(in the rows, 128 means zero)
Each run below is a few steps of one of 7 hidden systems, one row a step.
M, seq 1 (11 x 22):
[[ 87 136 144 153 127 168 155 123 130 142 153 196  72 183 125 122 112 154
  131 106 148 145]
 [164  87 160 110 120 127 100 144 167 124 103 137 140 118 115 123 121 131
  185  86  61 118]
 [ 90 167 114 153 122 112 172 115 154 128 167 155 147 124  91 133  71 188
  124 170 121 118]
 [154 116 179 128 178 122 151 147 182 171  88 104 140 194 139 124 167 143
  143 109 135 124]
 [155 154 144 111 109  92 164  97  98  76 114  92 146  93 126 134  55 149
  136 111 120  96]
 [114 115 111 140 131  93 149 202 140 164 126 100 128 135 112 135 164 143
  124 172 187  97]
 [184 166 120 130 155  96 151 107 102  95 101 106 129 120 192 137 132 101
  118 127 119 181]
 [112  87 125 108 100 137 160 153  59 129 128 140  75 113 120 134 114 100
  133 130 184  87]
 [149 106  86 116 139 114  85 157 134 129 122 134 162  81 142 136 175  86
  147 175  85 163]
 [ 90 150 113 121 136 177 157  69  93 122 167 178 104 143 150 133 114 108
   96 151 142 147]
 [131  58 152  93 132 176  71 126 151 147 112 120 127 129 115 133 170  87
  144  98 108  94]]
E, seq 2:
[[141 111  86 124 130 157 132 179 116 178  79 158 126 134 105 125 146  83
  149 173 108 162]
 [117 122 144  54 110 160 143 141 119 163 147 162 156 159 150 122 151  57
  123 153 103 132]
 [137 141 140  43 128 188  91 130 148 138 154  91 102 136 122 111 137 124
  104 140  93 121]
 [ 94 160 145 110 137 161  80 139 175  99 125  75 166 161 119 159 146 127
  109 128 113 172]
 [100 174 165 118 106 124 122 129 164  61 167 116 122 172 173 142 132 140
   94  93 141 114]
 [136 151 143 151 138 112  73 113 131  67 163 113  81 112 140 146 110 206
  153  97 147 121]
 [ 96 118 113 221 140  87 139 141 154 102 133 156 126 114 121 149 124 178
  151 118 135 160]
 [158 119 124 180 134  82 176 117 133 130 119 206 114 129 158 129 109 145
  165 130 140  81]
 [152  75 119 139 154 111 155  91  99 177 131 159 133  71  90 108  99 150
  174 144 119 102]
 [146  90  97 144 146 118 190 130 142 194  74 116 161 121  86 101 134 105
  113 156 104 131]
 [162 134 145  78 124 136 171 104  89 162  86 109 170 139 134 116 119  58
  112 139 137  97]]
Z, seq 3:
[[129 125 122 163 152 162  91  59 156 113 159 183  76 125 142 124 114 168
  127 110 121 105]
 [ 88  79 137 173 140 136 103 113 187 164 127 146 180 128  70 125 146 148
  152 118 106 127]
 [128 174 134 157 111  81 158  91 149 150 141 164 201 146 135 116  95 132
  124 146 126  91]
 [161 139 182 113 149 111 122  76 100 175 149 106 117 135 112  91 105 178
  149  90 154  99]
 [119 107 142 115  94 118 148 140 100 151  91  72 183 103  56 109  96 124
  138 101 105 145]
 [156 191 116 126  89  89 148 175  66 129  92 122 135 144 136 131  92 117
  134 142 170 115]
 [175 120 139  90 117 121 114 157  70 117 132 124  49 106 156  99 119 137
  154  87 121 158]
 [ 98  96  90 110  95 179 139 207 122 116  96 135  94 123  81 146 114 112
  138 149  95 155]
 [133 156 109 118 125 113 120 198 142 114 147 180 116 156 186 156 162 105
  151 183 131 137]
 [127 120 146  74 150 161 137 119 161 106 197 148  66 125 167 120 138 147
  112 135  94 135]
 [ 89 102 136 116 173 178 110 134 198 132 120  93 152 147  90 164 153 139
  118 165 118 129]]
T, seq 4 (11 x 22):
[[105  84 107 127 156 168  62 109 161 112 127  79 135  93 101 147 176 116
  103 137 123 121]
 [104 133  76 182 132 148  80  86 158 104 123 126 149 124 140 135 177  96
   75 128 124 146]
 [116 116 115 192 155 170  55  72 143 139 103 133 109 156 115 130 167 130
  112  97 166 122]
 [116 119 102 207 110 127  67  90 131 149 113 152 149 115  88  98 137 131
  131  80 114 154]
 [120 158  96 207 106 120 103 122 129 180 102 190 139 166 108 105 127 135
  131 125 157 122]
 [152 142 152 161 126 107 114  93  92 196 121 166 144 153 112  82 116 138
  170  85 138 143]
 [122 167 128 129  65 117 154 150  98 174 123 163 135 150  79  82  72 139
  143 112 121 122]
 [178 192 144  93 118  93 139 170  99 181 123 137 146 155 131 102 105 146
  162 157 133 125]
 [146 177 167  64 102 110 182 146  79 130 156 118 113 147 147 101  88 135
  127 108 119 159]
 [151 152 147  53 111 135 156 205 122 107 124 104  81 136 126 138  89 153
  145 146 111 124]
 [148 155 143  78 138  93 151 174 127  69 162 105 126 111 179 159 122 142
  150 160 104 166]]
X, seq 5, 11 rows:
[[ 82 128 145 157 113 131  69  73 113 118 136  96 178 130 114 138 148 104
   99  92 177 101]
 [138 136 118 179 103 101  85  90 127 126 126 107 101 122 117  75 137 150
   89  50 141 123]
 [134 152 115 183 117 137  68  96  65 136  84 137 127 125  94 129 104 138
  162  92 153 157]
 [100 119 154 178  80  79 149 143  90 115 135 169 133 132 128 117 105 133
  163  65 144 143]
 [172 171 109 133  78 109 123 153 100 161 121 188 104 133 114  86  80 155
  173 117 100 127]
 [103 148 156 107 115 108 160 176  89 157 151 154 157 136  95 131  90 153
  180 146 118 183]
 [142 160 158  82  94 105 204 198 148 125 121 128 120 169 139 112  93 135
  132 124  97 123]
 [153 173 138  48 126 122 121 173 117 131 157 103 131 114 126 140 100 155
  148 194 126 110]
 [128 122 150  86 168 115 173 189 154 100 149  65 105 127 147 149 144 161
  120 149 126 170]
 [172 141 117 100 157 148 132 148 156  71  95 108  91 136 173 175 125 118
  123 168 132  88]
 [120  88 116 124 177 125 104 131 144  96 178 129 104  78 163 167 169 142
  137 175 144 116]]
Z, seq 6:
[[114 165 125 155 135 106 138  73 107  70 168 127 113 108 157 155  98 159
  108 132 172  98]
 [155  72 134 170 170 108 121 113 154 158  97  90 101 119 110 102 158 155
  127  80 128 135]
 [110 122  88 180 110 127 177  92 104 106  81 170 181 102 112 154  83  89
  135 143 111 137]
 [136 116 136 154 126  95 128 132  94 169 146 165  97 141 155 104 153 130
  140 117 195  79]
 [152  95 109 103 126 140 138  92 108 173 136 143 130  78 103  73 116 111
  130 119  60 159]
 [ 73 152 127 126 101 169 139 152 100 173 112 148 146 179  89 138 123 101
  122 151 170 130]
 [178 154 149  71  99  97  79 136 113 136 163 129 137 126 183  92 164  90
  127 111 118 117]
 [ 99 164 111  99 109 183 103 121 115 117 149  95  81 125  78 112  94 165
   93 130 113 157]
 [133 144 144 139 122 126  74 188 164 118  85 108 152 180 134 152 165 113
  150 110 124 153]
 [137 169 119 118  88 105 122 118 134  43 170 153 105 103 172 142  88 144
  121 119 103 108]
 [134 107 128 162 173 141 101 156 177 141 110 113  67 142  93 132 139 209
  153 124 144 125]]
E, seq 7, 11 rows:
[[136  85  98 122 129 169  66 162 121 109 112 156  80 112 139 145 172  86
  153 123 104 161]
 [ 85 139  95 122 108 167  96 140 156 121 162 198 147 134 144 150 149  89
  128 187 106 135]
 [138 125 150 106 152 163  77  90 189 162 165 157 118 164 153 101 167 130
  121 120 104 108]
 [106 139 142 131 124 168  94  82 190 108 124 121 170 135  79 137  94 149
  124 112  72 118]
 [106 160 150 160 119  93 115 124 189 133 137  96 178 168 117 120 138 163
  104 112 155  78]
 [162 174 160 151 115  81 134  79 108 106 128 105 131 128 139 101  81 176
  131  62 130 129]
 [106 122 124 181 112  99 156 152  95 125 100 102  95 120  74 130  84 183
  138 103 177 126]
 [160 112 119 166 107  51 163 188  86 136 106 153 130 109 147 118 134 121
  171 117 145 142]
 [144 127 101 111 130 126 184 143  59 166 141 181  79 109 125 109  93 127
  153 165 135 144]
 [142  55 122  94 156 153 145 173 120 180  97 134 108 119 106 126 158  97
  161 150 110 148]
 [133 128 104  62 120 155 159 148 136 136 129 142 168 124 140 136 132  64
  116 190  80 137]]
D, seq 8, 11 rows:
[[119 137 171 103 132 129 121  77  59 169 145 106 150 116  93 111  96 143
  150 108 153 138]
 [114 101 113 100  77 127 163 181 145 142 102  95 153 132 103 100 150  68
   75 127 108 114]
 [183 200  94 134 133 108  78 126  89 120 102 117 133 117 144 146 108 138
  143 170 166 102]
 [103 135 159  80  81 141 136 169  74 127 162 134  82 146 135 100 123 117
  132  78 124 183]
 [161 104  75 138 104 156 123 155 155 103  60 159 113 115 117 146 111  94
  138 149  71 106]
 [ 99 166 133 142 128 108  82 135 112 102 189 181 142 127 161 168 128 148
  173 160 150 152]
 [150 113 160 102 135 140 175 135 179 145 141 158  78 166 150  88 130 140
  128  89  66 148]
 [103  99 122 149 157 153 130  95 154 108 105 134 166 102  79 183  90 149
  164 169 116 101]
 [ 96 139 172 124 137  76 136 156 169 119 194 100 153 153 169 126 178 146
  103 122 158 138]
 [186 131 134 124 173 134 169  80 139 139  88  86  76 126 111 101  89 171
  112 113 121 102]
 [ 56  78 139 144 124 133 135 147  86 117 123  90 157 104  80 167 132 115
  133 120 180 138]]
S, seq 9:
[[114 123 151 158  86  84 120 141 121 126 105 114 190 138 120 108 144  95
  129  64 109 172]
 [173 193  95 128  92  87 129 125  84 142 154 160  91 118 154  88  99 145
  118 144 154  89]
 [131 122 126 129 144 160 130 131  70 167  77 105 126 119  61 127 100 139
  162 120 122 189]
 [106 135 108 136  62 119 195 161 120 108 108 177 141 148 144 113 114  66
   99 123 103 125]
 [159 154 139  73 150 130 105 172  86 155 145 152 106 136 150 145 137 135
  178 185 160 120]
 [ 80 116 137  95 137 178 184 121 137 120 142 122 118 132  96 128  98 131
  104 126  76 192]
 [130 132 139 122 124 136 154 173 173 106  91 127 130 183 152 165 141 105
  118 157 156  57]
 [120 131 166  83 158 106  98 137 122  92 204  97 140 100 165 150 149 153
  156 137 124 175]
 [117 110 111 144 146 148 174 111 171 107 126  94  68 128 102 124 105 179
   77 124 129 101]
 [150  93 151 163 153  97  97 129 149  90  78 103 174 113 145 182 150 110
  170 116 139 112]
 [116 107 126 141 113  76 136 103 110 113 213 153 107  71 156  97 139 149
  111 106 131 126]]
S, seq 10:
[[116 110 141 146  87 157  84 114 117 107  63 117 160 130  75 141  93 103
  152  73 117 115]
 [119 156  90 157  70  60 121 189 123 145 167 171 144 118 138  95 145 132
  128 146 132 135]
 [190 169 124 124 171 147 127  99  93 168 106 141  73 151 139  99 109 156
  152 123 127 171]
 [ 75 116 154 128  75 166 158 119 107 115  99 146 163 149  80 141  73  93
  139  93 114 119]
 [145 153 121  98  95  79 140 222 145 158 147 145 140 148 143 112 155 125
  138 174 127 113]
 [148 180 138 100 183 148 158  88 107 130 149 122 102 136 148 131 102 158
  128 153 118 194]
 [ 81  91 160 109 103 167 181 145 129 102  89  91 120 159  95 155 100 108
  108  99 147  87]
 [148 135 122 100 116  71 116 200 153  95 152 115 160  98 163 153 152 124
  151 176 111 122]
 [125 133 124 138 195 132 166  89 113 119 170 119  65 111 147 128 126 179
  112 144 155 166]
 [127  54 154 125 129 161 138 114 149  93  65 103 122 128 108 156 118  97
  139  82 117  82]
 [111 111 108 151 111  67 105 148 149 112 179 166 181  80 150 143 158 120
  143 170 124 101]]
T, seq 11, 11 rows:
[[125 150  90  98 141 132 155 133  81  86 159 112  79  70 133 144  93 147
  112 175 131 153]
 [118  80 133 103 155 145 146 190 117 114 102  93 115 132 143 166 172  85
  132 143 141 170]
 [113 105 111 104 114 167  95  98 121  64 160 174 113  98 172 161 137  75
  131 137  91 131]
 [ 69  90 127 128 169 167 107 141 180 138 173 123 115 135  98 151 176 152
  121 159 137 141]
 [131 113 119 153 145 154 115  84 190 120  94 137 184 148 140 134 157  86
  103 116  73 147]
 [ 83 144 140 166 121 154  69  75 163 113 144 129 147 154 111 141 129 140
  104 113 169  68]
 [164 118 115 177 142  89  92 106 170 176 114 102 135 119 105  70 160 161
  108  88 113 126]
 [129 182  91 210 114 120 142  84 105 121  73 136 138 147 114 124  87 131
  105 113 161 123]
 [151 112 149 149 115  92  90 145  74 165 108 131 115 128 119 106 140 135
  172  81 181 102]
 [145 147  81 147  88 100 160 129  73 157 143 185 102  96 119  79  89 133
  140 129 100 166]
 [121 139 143 109 139 139 163 176  79 180  95 150 129 165 110 144 112 122
  172 166 165 141]]
M, seq 12, 11 rows:
[[153 109 137  94 149 149 171 105  66 181 121 162 111 130 139 100 123  84
  144 125 108 179]
 [110 106 125  76  91 168 115 121  94 149 123 145 172 108  87 144  97  79
  154 158 103 105]
 [ 94 162 133  76 135 150  90 126 158 147 192 124 174 142 139 134 160 121
  106 183 120 133]
 [118 154 163  77 151 194 107  96 153 104 141  78  86 171 138 135 131 137
   87 109 131 138]
 [ 92 116 138 136  98 152  74 153 156  54 123  91 112 129 105 165 126 145
  123  95 142  95]
 [119 150  97 178 117  94 105 165 186  85 154 140  98 127 161 129 158 170
  101 126 127 136]
 [157 114 126 189 160 119 150 115 131 122  98 160  52 140 148 115 122 167
  142  79 129 155]
 [128  62 126 183 104  97 164 130 120 132  92 176 142  98  95 127  95 122
  177  95 105 119]
 [149 137 103 156 131  79 163 115 139 192 139 183 179 117 123  98 124 131
  142 174 108 114]
 [159 132 165 102 178 129 170  74  98 200 118 112 156 144 114  99 120 125
  135 130 132 142]
 [116 126 153  73  95 143 142 129  96 138 102  71 192 123  88 130  97  91
  119 130 133  95]]
X, seq 13 (11 x 22):
[[ 91  94 122 168 157 190 100  69 148 123  83 115 145 151 106 154 154  91
   95 112 155 107]
 [116 104 126 171 116 108  78  60 138 128 144 131 160 116 140 109 168  99
   93  84 151  83]
 [125 129  91 189 124 143  82  60 106 161 113 130 115 116  84  82 126 140
   98  87 139 142]
 [106 118 145 183 106 126 110  99  80 148  88 140 164 143  95 122 120  99
  145  63 153 153]
 [120 149 119 157  46  85 124 121  88 133 132 166 138 125 116  83  95 119
  125  75 127 108]
 [136 164 130 123  92 116 103 150  64 181 136 144 114 130  89  79  99 159
  160 106 125 166]
 [113 161 161 113  82 106 167 181  87 118 117 125 149 155 114 126  89 127
  155  94 116 191]
 [144 184 141  81  68 103 135 202 116 108 143 134 103 149 138 120  88 148
  148 130 126 102]
 [152 169 143  72 139 103 120 188 115 124 169 105 109 119 136 126 113 179
  165 158 109 182]
 [132 144 147 104 146 141 179 191 160  78 111 111  91 157 143 175 104 162
  144 148 111 153]
 [163 132 142  91 154 113 122 160 166  87 146 139 112 126 176 173 132 146
  163 176 126  75]]
D, seq 14:
[[163 108 126 184  96  91 104 127 127 124  80 179 135 136 147 114 130 105
  168  72 125  96]
 [111 130  99 144  92 100 126 106  97 146 189 188 134  72 106  94  97 146
  145 143 102 133]
 [140 118 126 131 139 111 161 167 152 211 110 161 166 160 106 100 149 120
  153 158 100 157]
 [145 159 158  90 119 116 151  80 116 118 119 136 199 127 142 142  84  99
  144 142 105  86]
 [116 132 148  42 110 127 135 189 134 151 179  95 114 123 107 113 128 147
  117 166 136  92]
 [175 156 125 103 162 137 144 157 128 102  78  55 126 129 133 154 118 134
  126 148 109 173]
 [ 97 143 150 121 102 147 151 160 100  58 120 130  85 162 146 179  98 122
  128 117 176 105]
 [158  79 115 125 134 110  98 166 133  88 140 127  56  82 155 131 155 144
  147 105 109 131]
 [103 131  84 191 165 146 160 107 118 112 124 179 104 123 133 154 118 143
  130 151 129 200]
 [119  76 166 162 146 123 132 107 155 140 131 188 130 163 166 132 167 100
  153  89 139 102]
 [132 108 112 125 154 132 125  42 149 136 178 141 143  76 123 101 121 141
  103 147  96 101]]

Which system made each run below?
seq 15:
[[152 148 187  69 137 121 184 117 107 109 155 143 102 160 185 136 100 118
  137 117 133 104]
 [101 103 153  69 130 141 162 154 136 127 140  78 143  99  70 148  93 158
  142 167 121  97]]
 -> S
seq 16 (2 x 22):
[[166 131 174  70 128 100 124 132 161 137 163 119 141 147 191  97 175  97
  115 108 106 112]
 [134 155 104  92 148 187 137  93 122 129 120 106  95 111  82 135  74 158
  114 175 114 114]]
 -> D
seq 17:
[[107 129 124 166 124 163 109 127  96 138  83 183 117 182 145 160 143  86
  149 120 178 123]
 [122  98 147 123 112 134  75 105 107 165 170 179 123 102 106  88 131 136
  175  95  95 146]]
 -> T
seq 18:
[[146  66 136 110 176 107 149 166 123 116 118 121 137  92 151 179 157 107
  175 171 145 116]
 [105 111 102 118 147 105 216 132 123 120 170 124 109  95 149 119 141 117
   77 169 127 142]]
 -> Z
seq 19:
[[136 182  91 179 127 132 144 114 145 125 134 209  78 157 153 114 102 158
  129 133 110 157]
 [135  63 186 132 148 125 137 131 126 160 120 156 109 137 109 119 125 151
  195  73 113 137]]
 -> M
seq 20, 2 rows:
[[173  96  97 132 163 155  99 108 171 112 101 137  84  94 117 122 122 152
  146 130  64 135]
 [ 79 128 121 162 147 137 143 103 162 134 118 153 206 146 114 174 132 108
  126 181 143 115]]
 -> E
seq 21, 2 rows:
[[141 101 128 108 109 103 159 107  62 151 151 167 140  79 137  88 114  92
  150 112  87 178]
 [128 121  83 110 134 182 149 170 131 177  87 125  76 150  84 115 128 120
  109 176 140 113]]
 -> E
seq 22:
[[194 174 141  82 121 109 141 158 153 106 110 116 112 131 143 119  81 168
  152 138  75 119]
 [ 88 140 147 157 157 101 193 128 100 124 136 113 156 130 102 161  86 170
  151 146 171 150]]
 -> S
seq 23, 2 rows:
[[130 130 126  73  75 100 121 189 115 151 134  88 174 112 103  95 144  95
  122 125  84 157]
 [145 216 114  93 108 152 139 154  93 109 118 116  85 168 147 135  95 133
  104 153 149 144]]
 -> Z
seq 24, 2 rows:
[[123 122 132 110 113 136 185 130  85 132 159 200  97 139 168 105 120  92
  132 116  99 187]
 [140  87 119  86 141 190 107 171 137 141 110 138  67 131 105 146 127 131
  161 164 127  89]]
 -> E
seq 25:
[[114 100 159 139 147 172  84 105 143 163 104  99 101 171 106 116 165 130
  113  75 179  90]
 [130 143 109 146  79  92  93 103 139  86 131  99 169  82 117 108 113 129
  104  88  86 138]]
 -> M
seq 26:
[[137  66 145 146 166  88 177 116 140  96 139 152 147  91 174 161 142 112
  162 131 116 128]
 [157 100  62 142 138 148 157 126 153 157 102 179  96 111 121 114 120 120
  119 179 102  80]]
 -> X
seq 27 (2 x 22):
[[140 151  86  86 114 138 144 129 133  90 148 126 124  89 142 155 101 119
  103 203 117  73]
 [123 128 144 141 202 123 123 138 132 153 153  93  91 148 144 133 181 169
  127 133 168 193]]
 -> Z
